Every row has a hidden score from 0 to 40. What is each row's score? 20 is about the middle. The score is a weighted sum of the row's numbers plus the product of two more (or one squared), each taken from its middle value.
[-43 -25  31  28  -6  39  52 -37 -48 -24  32  21 -25 -45  10  54  22  14
  58  10 -44 -39  29  45] -> 16
[ -6  32  46 -34 -63  43  36 -41 -39 -14  47 -23 -46  11  48  18 -54  -5
  54 -23 -45 -40  35  20] -> 25
[-32 -54 -45 -50  50 -38 -23  31  57  39 -40 -18  32 -41 -41 -49   6  10
 -64  27  48  38   1 -41] -> 15
[ 37  37  24 -13 -26 -31 -10  -5  12  13  10  15  30  56  39   4 -23 -47
 -38 -15   3   0  15   3] -> 20
[-42 -32  41 -33 -18  50  33  33 -53  26   1 -62 -29 -36  -5  31 -41  31
  49  49  -7 -45  33 -57] -> 20
[ 42   5 -39 -29  11  28  17 -31 -43  11  30 -10  38  29 -15 -27 -18  22
  47  -6 -19 -35   7  20] -> 26
[ -7  36  58  -6 -63 -42 -34 -61 -51   5  41   5 -21  -8  55  44 -38 -59
 -39 -35 -46 -29  33  35] -> 20
[ 29 -28 -30  -9  36   4 -56  -1   9   0 -38 -35  42  -3 -30 -29   0  34
 -35 -30  14  25  -9 -72] -> 20
[ 32  63  45  44 -11 -23 -22 -47 -44 -43   4  21  25  48  47  42  17 -16
 -10 -42 -31 -43 -42  -3] -> 19
[-26   2  -7   8  -6  -1  -4  15  33  24   0 -51 -35  -9  12   8  13   2
  -2   1  24  44  33 -12] -> 35
[-24  -7  47  37   2 -14 -46 -18  16  24  22  -2 -27  -5  31  52  30 -20
 -33 -20 -10  36  24   7] -> 18
[ 36  45  29  -6 -39 -15  -9   1 -11   8  -5   0   1  51  47   9 -25 -25
 -19   1   2  -4   1   1] -> 18
[ 44  -1 -21   0  29  48  -7 -65 -55 -50 -31  21  43  18  -3   2  27  67
  16 -37 -59 -50 -49  -2] -> 17
[-53  11  26   8 -44  18  38 -27 -57 -61 -34  46 -55 -23  27  22 -43 -46
  64  -5 -56 -68 -58  32] -> 17
[ 43  34 -18 -42 -32  24  18   6  -2  -9 -29   4  46  50  13 -23 -48 -16
  33  27  17 -39 -26  -6] -> 13
[ -8 -37   2  42   8 -35  -8  48   9 -56 -43  23  23  -9 -20  31  22  -5
 -25  40  33 -38 -44   4] -> 15
[-59  -6  22  22 -11  60  22 -42 -47  -4  32  14 -35 -38  11  20   9  21
  45  -7 -40 -11  34  33] -> 20
[-23  -8  -1   2  26  49   5 -43 -35  15  35  21 -26 -28   0  24  25  47
  19 -29 -38 -15  35  23] -> 17
[ 46  -7 -10 -21   3  16  28  -5 -18  -1  -9   8  32  32 -20 -47  -9  12
  25   3 -21  -8  -2   2] -> 33
[  7  42  43  20 -11 -18 -23  -1   1  10  14  -3 -25  14  42  43   1 -19
 -30 -24  14   1  -7 -14] -> 18
[ -9  12  11  13   6   2   2  51  30   7 -15 -26 -29  18  27  23  16   3
   6  28  43   7  -4 -17] -> 18
[ -7   1  44  48  16  19 -16 -36  -8  -4  23   6   2   3   3  40  48  14
   0 -16 -33 -15  19  17] -> 29
[-51 -31 -17 -41 -35  20  61  24   6  39  55  -1 -52 -40 -22 -15 -39 -21
  54  31  14  -4  40  30] -> 18
[ 33  30  44  50  36 -14 -55 -56 -42 -37  10  55  43  43  35  47  36  -2
 -44 -42 -57 -38 -28  24] -> 14
[  5  62  23   1 -17  38  38 -32 -41  -6  -4 -47 -46  31  44   1 -31  16
  54  -4 -48 -27   4 -19] -> 23
[ 45 -29 -31   4  29   3 -42 -25   9  24 -15   9  41   6 -37 -22  27  23
  -3 -29   1  29  14 -11] -> 19
[-34  13  57 -26 -55 -51  25  24 -55   4  43  35  -4 -46  51   1 -47 -52
 -25  49 -23 -25  29  48] -> 27
[-46 -41   9  22  -5 -19  -2  -8 -21  -4  45  18 -20 -19  -2  26  18  10
  -8  -5  14  15  33  31] -> 21
[ 14 -21 -41 -13  39  35 -39 -59 -46 -57 -46  27  28 -17 -36 -34  -3  53
   5 -53 -48 -45 -41  -7] -> 20
[ 43 -25  19  25 -35 -36 -43 -16  49 -40  11  56  29  10 -35  46 -34 -62
 -54 -49  31 -13 -28  33] -> 28
[ -1  10  -2 -14  30  31  -9 -26   6  16  24  -9 -13  -7  13   8  27  33
   7 -22 -27   6   1   1] -> 18
[ 14   4  14  -7   5 -11  26  44  -3 -31 -10  -6   8  10   0   3  -3  -1
  25  39  12 -23 -33   2] -> 18
[-44 -24  11  25   9 -29  -4  10  20   5  45  35 -36 -42   2  34  13  -9
 -29 -16  15   3  25  70] -> 20
[ 36   8 -55 -35  14  45   5 -38 -33  16  20   8  44  33 -15 -41  -8  35
  21 -28 -39  -5  30   9] -> 16
[-42 -35 -40 -19  44 -65   2  36  38  17 -60  27  -9 -43 -37 -56  15  23
 -38  39  49  32 -31 -28] -> 23
[ 44  -9 -43 -24  35   2 -16 -23   5   3 -18   6  30  27 -16 -35   6  11
 -10 -28 -13   2  11  -6] -> 15
[-29 -51  21  39 -10 -57  17  25 -43 -69 -63  28  24 -50   1  25  16 -49
 -16  52 -21 -66 -53 -30] -> 13
[ 29  57  35 -14 -48 -53 -44 -43 -49 -10  39  41  56  36  75  27 -32 -58
 -32 -35 -42 -36  21  41] -> 21
[-46 -39 -48   7  28 -48 -37  18  11 -37 -23  59 -16 -38 -54 -30  35 -10
 -58 -11  21 -13 -45  20] -> 19
[-13   8  -1   6   6  19  29  44  25   4  -8 -20 -23 -10  10  -7 -12  12
  43  36  38  -6  13 -28] -> 18
[ 33  52   7 -39 -31   0  26   7  29  32 -34 -48  -8  44  33 -10 -50 -11
  25  11  38  25 -15 -53] -> 27
[ 10  30  20   4 -19   5  19  23  23  -4 -25 -26  -3  31  19  16  -2  -5
  -7  24  50  17 -17 -44] -> 20
[-43 -47 -24  14  20  31  29   0  34  41  46   4 -38 -29 -21  -1  -8  27
  24  -8  32  38  53  28] -> 17
[ 39  42 -10 -48   6  24  -7  39  41  -1 -49 -26  27  44   7 -26 -32  28
  24  13  46  -2 -44 -36] -> 18
[-31 -35  18  46  11  -7 -22  -6   0   0  64  22 -24 -36 -11  38  22 -14
 -14 -11  19  10  26  46] -> 18
[ 38  10 -41  30  11 -40 -49 -64  28  26 -61 -11  37  26 -22 -25  50 -28
 -66 -57 -35  48 -22 -44] -> 26
[-19 -24 -34 -35  -9  20  -4 -13  30  34  49   9  -4 -33 -30 -24 -26  -1
   3  15  20  39  34  28] -> 22
[ -8  30  15 -10  37  25 -30 -60  10  32   5 -45 -17  30  26 -11   8  59
  15 -37 -23  41  37 -15] -> 23
[ 58  57  49  19  -8 -29 -35 -38 -30   1  19  39  50  45  51  41   7  -4
 -23 -44 -35 -24   9  36] -> 18
[ 10  22  47  37  21  10  -4 -20 -30  -4 -12  -1  -8  -4  42  50  26   4
  -4 -34  -9 -28  -5  -9] -> 20
[ 52 -31 -47 -49 -27  58 -41  13  51  45  36 -53  26   3 -53 -27 -38  32
  13 -46  37  43  63 -28] -> 27
[ 38  28 -17 -43 -33  16  36  30 -12 -33 -41 -13  28  65   5 -26 -49  -8
  38  45   7 -19 -28 -27] -> 18
[ 17  -2 -13  -4 -15   4   2 -12 -17  17  30  17  12  14 -13  -1 -25  -1
   4  -6  -1   7  22  38] -> 21
[ -7 -35 -36   7  37  38  18 -30 -23  -5  32  53  14 -11 -24 -27   8  29
  31  -5 -12 -14  -1  57] -> 15
[ 21 -24 -10   7   2   1  48  48 -23 -39  -6  16  10  23  -2 -12 -12   0
  24  47  -6 -30 -32  -8] -> 28
[ 27  30  34  -6 -13 -16 -14   2  14  -2  -6  -6   7  50  42  16  -3 -39
 -10   1  -2  12  11   2] -> 20
[ 28  27  -7 -18 -20 -13   1  -3  -4  -7   4  36  20  44   7 -13 -17 -10
   7 -11 -11 -15  12  24] -> 16
[-54 -49 -37 -19  48 -83   0  44  34 -11 -60  46 -40 -54 -45 -40  36  -7
 -22  33  36  24 -47  10] -> 28
[ 36  11 -14 -47 -13  22  23  10 -13 -12 -11  24  40  47  -9 -35 -35  10
  42  26   4 -20  -7  -1] -> 26
[-25 -17  11  32  -5  -8 -13   5   0  13  42   5 -33 -16  -5  37  16  -4
 -15  -4 -10  -7  43  30] -> 17
[-11  44  23 -11 -36 -13  37  20  36  51  -7 -49 -30  30  39  -9 -39 -27
  24  12  -6  39  17 -26] -> 18
[-41 -19  12  50  39  49  48  55  24  -8 -21 -51 -46 -29   1  32  41  47
  29  51  58  19 -25 -43] -> 21
[-61 -44   7  44 -50  15  37  21 -35 -40  51 -34 -67 -51 -31  52 -18 -37
  36  45  -6 -49  32  16] -> 18
[ 28  -2 -28 -23   4  15  35  50   4 -56 -32   7  42  15   3  -3 -15  17
   6  43  24 -18 -54 -20] -> 19
[-34  24  31 -13 -67  27  14 -44 -59 -57  27  28 -61   0  30  28 -39  -2
  50 -26 -41 -54 -31  45] -> 20
[ 46  -1 -32  -4  25  32 -13 -20 -11  -6  -3  19  29  14 -41 -12   7   8
   0 -26 -12   1  13  -8] -> 20
[  4 -30 -41   0  28  24  36  45 -24 -43 -21  34  42 -15 -50 -15  18  42
  19  51  20 -44 -39   2] -> 19
[  9 -47 -52 -41  34 -20 -22  41  53  38 -32 -16  47 -34 -53 -41   4  32
 -52   8  47  57   3 -55] -> 21
[-36 -47  18  55  18  -2  29  35  35 -49 -38 -25 -20 -26 -17  43  45 -22
   0   9  66 -17 -54 -25] -> 15
[ 46  25  -4 -46 -34  10  48   2 -13 -23  -6  -8  31  25  13 -48 -19  -8
  26  26   6  -9 -23 -14] -> 37
[-16 -10   8  41   5 -44 -21  -3  -6 -56 -12  31  -6 -27 -15  27  35 -30
 -42 -14   9 -33 -53  22] -> 20
[  1 -52 -43 -31  34 -14 -21  41  57  47 -23 -19  53 -45 -43 -59   5  37
 -61  26  54  53  21 -64] -> 34
[ -6   0  29  51  -3 -46  -1  28  -6 -20 -27   3   8   2   9  55  18 -28
 -32  17  32 -20 -33  -9] -> 27
[ 18   4 -39  -4   6  25  56  20 -19 -56 -26  10  20  30 -26 -19   4  27
  50  51   0 -46 -32   9] -> 17
[ 27  17 -30 -49 -31   2  -7  13  21  -3   6  44  34  25  -3 -31 -47 -34
   1   3   4  28   5  30] -> 22
[ 45  10 -52   4  43   3 -31 -24  32   8 -40 -15  34  26 -43 -42  33  37
 -26 -48  14  34 -24 -36] -> 27
[ -4 -19 -25  10  12   7   2  -6   1  -3  -8  43  25 -19 -21 -18  18  11
   2 -11 -15  -6  -1  40] -> 18
[-24 -35 -12  40   6  -1 -24 -16   9   5  20  31 -11 -49 -25   4  23  -1
  -8 -19 -11   5  15  50] -> 21
[ 40  47 -12 -15   9  61  28 -44 -42 -43 -36 -55  16  45  21  -1  -3  28
  54 -19 -59 -34 -39 -58] -> 19
[-20 -19 -20 -20  -8   1   0  -2  22  44  53  22   2 -13 -10 -23 -21   2
  -7   7  -7  10  36  41] -> 21
[  2  34   9 -14 -15   5  -4  20  43  37 -25 -49 -27  14  33   1 -16 -15
  -5  11  37  40   7 -33] -> 24
[ -1 -11 -11 -10 -21  -9   1   0   6  21  53  27   4 -15 -24  -8 -11   3
   7   5 -11  23  37  32] -> 23
[-23 -16 -21   2 -10  12  34  40  44  31   7 -28 -17  -7 -12  -4  -9  -2
  21  50  30  39  14 -12] -> 18
[-20 -13   3   4   9   9   1  -2  24  42  15 -25 -32 -30   6   5  16 -10
   5 -13  29  35  39  17] -> 27
[ 14  52  56  39 -31 -45 -28 -47 -22  48  48  25  18  46  58  46  -9 -25
 -33 -36 -32  25  43  42] -> 27
[ -4  12  47  38   0  -7 -23 -15   3   5  21   1 -11  16  36  43  12 -12
   3 -23  15   6   7   5] -> 16
[-30 -44 -15  24  33  23   8  -9 -26  17  46  33   3 -44 -35 -10  11  31
  26   0 -27  -9  34  61] -> 17
[-55 -21  53   3 -57  22  44  35 -29 -24  40 -29 -52 -58   8  61 -41 -10
  26  47   5 -66  21  22] -> 24
[  2  48  43   7 -36 -25  22  -4   3  -2  -6 -23  -4  22  43   8 -29 -20
 -18   5   7   5   4  12] -> 21
[ 34  34  16   8   7 -20   3  -1  -4   2  -5   2  20  31  45   9   4 -13
   0   0  -5   8 -11 -11] -> 19
[ -3  19   3 -15 -10  -4  36  21   1 -21 -27  -7  -8  16  -5   4  -3   6
  22  39  16  -2 -23 -29] -> 19
[-41  -8  30  13 -29  16  49   8 -52  -7  35  15 -26 -14  12  38  -7 -40
  49  39 -45 -33  14  34] -> 15
[ 29 -19 -49 -37 -19 -54 -42  21  46  17  18  38  46   5 -46 -50 -39 -33
 -54  -6  43  31  30  30] -> 20
[ -4  -8 -14 -16 -16  -1  -7   0   9  19  44  22  22   0  -1 -14 -16  -3
   3 -10   1   5  21  33] -> 17
[-27 -48 -41 -15  44  18 -45 -41 -35 -62 -30  48   9 -44 -51 -36   9  50
  -7 -52 -38 -50 -54   0] -> 18
[-35  -9  38  40 -22 -59  -9  -5 -46 -55  32  39  -8 -10   0  45  15 -70
 -39  -5 -23 -64 -17  45] -> 14
[ 39 -17 -47  27  37   0 -43   0  47  19 -29 -32  27  29 -45 -25  52  27
 -40 -32  25  32 -27 -44] -> 19
[ 19  51  39 -43 -52 -41 -42 -39  14  46  31   8   5  47  47  -8 -54 -48
 -49 -55 -21  29  53  20] -> 20
[ 44  55  36  22 -32 -52 -40 -42 -27  -5  24  32  44  49  47  32  -4 -33
 -51 -61 -51 -30   0  46] -> 18
[ 18  13 -10 -33 -19  -4  -7 -18  -3  16  29  24  20  23  -8 -17  -4 -12
 -15  -7  -8  -7  19  43] -> 22
[-28 -12  11  15   1  -8  -6  11  43  29   5 -23 -36 -11 -10   5   2  -7
  -4   7  46  35  12 -16] -> 18
[ 21  38 -12 -16 -12  16   1  41  31 -22 -36 -28   7  31  16 -18  -4  -2
   7  35  59  15 -45 -28] -> 23
[ 36 -50  -3 -51 -51  48 -51   6  41  44  35 -58  31 -15 -48 -18 -56  25
  17 -52  54  44  49 -11] -> 28
[ -3  10 -17  56  18  60  -4  -4  31 -46  -8 -22 -55  49 -38  44  43  29
  53 -45  41 -22 -17  -2] -> 23
[  7 -59 -45 -14  48  -7 -47  10  23  -6 -60   0  58 -16 -38 -34   5  39
 -45 -12  22  34 -30 -44] -> 18
[-12  -2  13  51  19 -33 -42 -62 -47  -6  45  17  -7   6   3  42  33  -4
 -33 -55 -55 -22  26  47] -> 32
[ 30  36  -4 -46  31   9 -55 -57 -44  32   0 -48  18  36  23 -44  15  26
 -46 -52 -46 -12  52 -53] -> 20
[ 25 -18 -51 -26   0  63  56 -22 -48 -35   4  13  58  15 -37 -54 -17  35
  52  19 -41 -53 -11  19] -> 26
[ 13  17 -16 -28 -22   1 -16 -12   4  -3  37  35  17  24   7   0 -24 -21
  -5 -23  -6   2   9  26] -> 17
[-53  -8  60 -28 -19  37  45 -25 -34  29 -12 -44 -63 -43  22  14 -50  11
  17  25 -42  11  29 -48] -> 36
[  1  58  49  16  21  30  30  -3 -44 -57 -69 -70 -24  41  60  50   3  16
  47  36 -35 -51 -54 -48] -> 28
[-58 -46 -45  -2  39 -40 -13  27  33 -21 -47  44 -25 -46 -39 -44  43  -5
 -52  14  24  13 -40  17] -> 21
[-53  10  25 -41  13  34  29 -33   3  13 -57 -27 -45 -46  74 -25 -37  31
  39   0 -56  50 -37 -52] -> 20
[ 26 -40 -21  49   7 -22 -18  17  28 -22 -21  35  34 -27 -47   0  31   2
 -27  -9  23  15 -39  -5] -> 22
[ -1  50  -1 -48  30  25   9 -46  -8  51 -21 -47 -29  28  30 -50  -5  38
  26 -21 -45  44  25 -29] -> 23
[ 24  46  35 -13 -47 -39   8  33  46 -16 -55 -46   3  55  45  24 -33 -57
 -11  38  48   5 -51 -40] -> 17
[-22 -26 -22  10   1  11  25  -8  13  50  21  -7 -15 -30 -21  -3  -1  22
   7   1   4  34  35  28] -> 30
[  6  24  21  40  27 -13 -23 -27   4  18  15  -9 -18   3 -12  41  41  -7
 -16 -39 -20   0   0   0] -> 20
[ 35  46  48  10 -19 -25 -25  -9 -26 -10   4   1   4  48  51  20  -7 -18
 -24 -15 -25 -13  -4   7] -> 18
[  5 -15 -16  12  22   9  -3 -13   0  -1  15  41  26 -26 -24 -10  22  17
   7  -3 -18   6 -11  29] -> 20
[ 45 -47  -6  29  29 -21 -37  62 -22 -49 -62 -48  23  18 -45  31  29   5
 -47  16  37 -42 -44 -41] -> 19
[ -5 -31   1  20  55 -15 -43 -38 -66 -62  -6  48   9 -25 -22 -10  37  34
 -32 -55 -55 -51 -41  37] -> 18
[ 45  40   3 -20 -24   8   5  -5   9  -3  -6 -14  16  36  16 -18 -22 -24
   4  13 -10  -7 -11  -3] -> 25
[  9 -44  -4  16  30  -9 -11  34  35 -36 -21  13  21 -37 -23  20  24   0
  -7   4  46 -11 -56 -12] -> 17
[-51 -50 -16  44 -46  -5  42  52 -10 -48  43  -9 -39 -59 -39  26  36 -56
   9  30  29 -38  -4  35] -> 22
[-22 -15  21  13  -9  40  45 -31 -52  -2  27   3 -17 -29  -7  28  13  18
  42   4 -31 -30  19  30] -> 18
[ 24 -21 -56 -13  25  46  -1 -25 -24  -9  17  38  55  -6 -40 -36  13  50
  35 -13 -13 -10   0  14] -> 18
[-21 -44 -42 -28  38 -40  -6  38  52  48 -43  17  24 -62 -38 -37  18  25
 -57  27  55  56 -21 -48] -> 20
[ 48  66  16 -13 -41 -43 -18  27  56  43  37  21  32  60  37   1 -35 -20
 -13  15  43  53  54  36] -> 21
[ 13  60  23 -28 -41  19  38  24 -28 -28  17   7   8  40  42   0 -54 -20
  29  27 -14 -29 -16  11] -> 22
[ 53 -21 -35 -23  35  15 -56 -13  41  29 -35 -31  50  10 -27 -29   8  53
 -10 -40   5  33 -12 -40] -> 21
[ -9 -22 -16 -12  19  19  -2 -20 -13   7  19  40  20 -16 -18   7  13  14
  17 -18  -8 -15 -16  45] -> 16
[ 32 -26  50  30  39   7 -53  57 -54 -23 -24 -56  36 -46   9  41  39  51
 -33  10 -15 -54 -15 -57] -> 24
[ 26   7 -45   7  21  -6 -36 -18  36  13 -53 -16  28  32 -15 -37  45  10
 -28 -29  17  43 -40 -47] -> 24
[ -2   7   0  20  33  37  27  -5 -24 -26 -12  -5  -4  12   7  -3  28  49
  25   8  -8 -38 -27   2] -> 17
[-50 -18   5   7 -45 -24  42  43   4  -2  26  44 -27 -53  -9   0 -15 -49
  12  48  20  -2  17  54] -> 22
